In the rows, 128 means zero.
Each path below is one point turned by a fixed rotation once a step. After each direction that follows a path, write how fast that rotation turns it, in degrees per step (0 if it stays still).
Each turn is a multiple of 5 degrees from 10 to 175, or 0.
Each row of a path follows its step; steps can be skipped.
path 1
step 1: [132 125 130 139 120 122 124 122 127 132 131 125 122 131 123 124 132 127
 126 125 136 134 120 137 126 143 122 129 130 134 136 113 119 128 137 133
 129 130 124 122 125 142 136 135 138 133 127 131 126 116 126 129 122 128
 134 126 124 114 136]
step 2: [126 133 121 128 128 130 129 132 128 127 130 108 133 133 129 127 128 129
 135 116 131 132 120 134 137 117 125 134 125 129 130 123 127 124 127 133
 143 131 118 130 117 131 131 127 123 130 113 131 131 133 135 130 135 116
 131 129 135 113 125]
step 3: [125 125 136 131 121 124 133 125 132 123 123 122 133 125 118 121 135 124
 122 130 122 139 132 120 141 127 130 127 133 134 138 126 126 122 129 115
 140 143 131 122 124 123 126 130 117 120 130 122 116 123 137 127 132 129
 123 133 119 120 131]
step 4: [133 132 130 129 121 138 115 126 142 142 129 130 113 135 125 132 128 118
 119 129 125 137 134 139 138 128 134 128 129 119 134 113 128 138 125 126
 126 135 120 124 126 122 124 128 131 126 122 125 124 131 124 126 140 126
 127 122 124 122 127]
step 5: [121 144 127 126 132 134 125 125 134 125 130 124 119 132 136 120 131 122
 134 131 133 125 120 137 125 136 131 132 119 122 140 126 128 121 116 125
 146 127 138 128 133 125 121 115 120 126 130 128 134 132 129 127 133 138
 126 128 124 121 126]
step 6: [120 134 126 131 120 138 133 123 121 123 136 132 128 120 118 125 120 132
 127 130 124 137 121 129 118 130 123 132 129 120 129 128 129 132 128 125
 128 130 136 125 119 134 128 116 124 119 132 124 115 136 119 120 137 125
 112 119 123 126 137]
step 7: [137 133 125 128 121 123 132 124 123 125 138 131 113 135 124 131 129 127
 115 133 133 130 116 129 138 133 117 129 132 125 122 128 139 132 131 136
 134 123 137 120 129 127 121 131 127 130 113 122 118 134 124 128 130 141
 130 123 136 131 123]
step 8: [123 128 130 132 129 118 121 133 120 123 123 124 115 124 124 128 138 140
 129 116 134 127 122 136 138 136 122 118 128 119 135 146 126 120 131 127
 131 130 126 124 125 134 129 120 130 130 121 128 137 133 127 125 138 131
 129 122 120 136 133]
step 9: [127 130 139 125 118 122 135 128 126 131 140 126 133 122 128 128 127 132
 124 125 123 138 117 128 132 128 134 136 118 130 121 131 128 131 127 120
 131 130 126 127 122 138 131 133 128 127 120 135 134 119 118 111 131 135
 142 121 121 126 141]
[127 128 129 127 125 128 128 130 129 128 129 130 131 125 129 131 129 127
 126 126 129 126 129 132 126 125 129 129 127 131 127 126 127 130 126 127
 126 125 125 127 127 129 127 128 130 127 124 126 128 130 128 130 132 126
 126 126 129 128 130] | 155
path 2
step 0: [130 144 125 134 126 114 132 125 127 129 133 137 134 133 131 130 137 132
 119 125 127 123 131 124 120 131 127 121 134 126 115 126 126 133 130 130
 120 117 126 124 121 130 129 130 124 131 119 116 129 129 118 143 134 131
 127 132 143 129 120]
step 2: [117 127 133 127 128 120 119 128 136 132 138 123 118 122 121 133 128 126
 129 131 130 131 124 135 116 134 139 123 138 133 129 116 125 123 114 129
 130 132 122 129 129 131 123 134 136 127 121 129 124 124 126 135 111 132
 115 128 130 134 130]
step 3: [122 127 116 126 120 131 138 120 121 129 135 115 132 134 128 124 129 122
 124 139 119 128 126 127 122 129 123 127 123 135 127 124 131 127 126 133
 127 121 126 131 128 137 127 110 127 133 138 126 137 122 127 145 134 122
 136 140 123 125 125]
step 4: [128 128 140 125 124 118 137 134 144 115 129 134 132 125 135 122 129 125
 122 129 134 131 128 118 126 124 112 136 127 140 132 137 123 134 121 123
 133 124 132 127 131 125 127 133 128 127 115 139 126 126 122 134 129 134
 126 130 132 121 136]
step 5: [121 136 130 134 129 135 141 129 131 130 125 132 131 128 120 133 131 124
 129 142 125 129 123 142 133 133 124 130 129 112 125 115 124 135 121 137
 125 132 128 114 133 133 118 134 132 139 125 120 124 136 133 131 126 125
 127 121 133 124 126]
step 6: [128 125 119 120 129 119 120 134 132 126 140 129 132 121 138 129 115 127
 128 129 122 123 126 119 131 136 130 128 128 134 124 125 118 122 125 133
 112 132 120 129 125 139 118 129 127 135 135 134 129 136 118 125 135 137
 130 139 128 136 127]
step 7: [131 128 133 128 125 123 132 124 126 131 129 119 130 120 117 130 117 126
 134 129 121 135 114 126 128 117 113 125 126 134 123 135 130 126 124 140
 126 131 137 141 128 128 134 128 124 125 123 127 135 128 127 138 115 119
 121 118 137 131 126]
step 8: [116 120 132 135 136 125 129 123 136 129 127 135 132 132 120 130 141 122
 130 132 119 135 127 127 120 133 122 135 132 113 128 124 121 129 135 131
 136 120 121 132 126 134 128 124 118 124 131 141 128 131 131 136 129 147
 125 135 124 129 127]
step 9: [129 129 126 119 123 128 131 130 123 123 138 138 122 124 128 127 130 123
 125 140 130 122 137 131 136 122 131 122 130 123 124 152 115 133 119 128
 128 131 128 116 122 134 124 127 128 131 130 123 142 123 129 133 122 126
 131 135 139 128 128]
[129 131 127 132 131 129 131 127 127 130 126 124 129 127 127 128 128 125
 128 128 126 127 126 128 128 128 130 127 126 126 125 128 126 131 124 129
 129 127 128 127 126 128 131 125 128 127 128 127 128 129 126 128 130 126
 127 126 127 128 128] | 155
[127 127 129 126 130 130 128 130 128 125 126 128 126 127 126 127 128 129
 131 128 129 128 126 129 129 128 130 130 130 130 130 128 126 130 128 129
 125 128 128 129 126 127 130 130 130 127 127 128 129 123 125 130 128 126
 125 126 130 125 126] | 140
path 3
step 0: [124 119 127 123 140 117 118 122 129 133 118 119 123 132 119 135 133 137
 122 129 123 122 126 131 117 132 131 127 130 129 121 131 132 127 139 129
 123 139 123 120 123 123 124 136 121 126 136 133 136 132 118 129 125 123
 130 129 131 129 130]
step 2: [123 139 130 138 126 116 114 118 127 125 122 128 118 127 119 128 132 141
 124 122 131 130 127 129 124 127 118 127 132 130 125 128 136 129 128 119
 128 129 120 131 114 128 127 123 120 125 123 136 134 126 123 122 126 134
 118 132 131 126 136]
step 3: [118 127 136 138 136 119 134 129 124 127 127 125 136 132 129 131 123 129
 118 123 124 136 126 120 128 133 132 125 125 118 118 125 131 131 131 115
 127 128 118 123 124 132 130 130 123 128 125 132 123 145 133 126 120 124
 137 133 133 138 131]
step 4: [128 123 135 122 130 120 118 116 138 140 130 126 128 123 112 128 126 137
 122 126 125 132 122 118 129 130 129 127 131 131 126 134 127 137 129 118
 136 134 135 124 121 136 120 130 130 134 125 133 133 126 120 118 125 126
 130 118 132 128 126]
step 5: [121 128 126 129 141 118 127 135 134 120 122 115 132 126 123 124 132 124
 122 128 123 121 124 126 136 126 139 123 127 124 123 127 136 131 128 121
 126 131 121 123 119 117 128 133 114 126 117 133 125 127 121 134 128 127
 127 120 135 121 129]
step 6: [124 126 116 134 134 112 128 124 132 134 129 127 133 135 115 128 133 132
 124 125 134 134 125 119 121 137 120 130 130 124 125 119 130 137 118 124
 127 127 127 129 128 125 124 125 128 140 131 135 136 124 116 127 128 117
 125 139 131 126 129]
step 7: [126 134 127 133 134 125 121 132 123 128 136 122 130 120 118 128 139 133
 117 117 125 129 123 121 124 126 129 118 131 135 109 135 140 125 130 128
 129 133 124 124 124 132 117 125 121 120 128 134 127 137 131 133 124 128
 126 131 132 126 132]
step 8: [123 125 127 138 133 120 123 113 129 135 135 130 127 140 122 131 124 137
 115 130 129 123 131 127 136 123 124 131 127 121 128 122 119 126 130 124
 130 134 127 111 116 126 127 130 126 133 126 133 135 136 128 132 123 122
 130 128 140 127 128]
step 9: [124 125 130 127 129 118 119 122 131 123 121 132 135 114 124 116 131 129
 122 127 130 128 117 121 130 142 124 123 122 127 126 134 138 130 127 130
 129 143 126 130 120 129 134 130 117 129 124 139 129 132 126 122 125 128
 136 126 135 132 134]
[129 128 129 127 128 132 127 128 129 128 130 129 129 126 125 131 126 129
 128 129 127 127 126 128 128 127 129 133 127 127 126 125 128 127 131 128
 124 130 130 125 128 130 126 130 130 127 129 129 125 128 126 130 127 129
 128 127 129 130 127] | 95
[129 127 126 128 128 129 128 125 126 129 127 130 128 128 125 125 127 128
 130 128 127 130 127 127 124 127 125 127 127 129 129 125 128 130 130 128
 130 130 130 127 127 127 128 128 131 127 126 127 132 127 126 125 129 127
 124 126 129 130 127] | 160
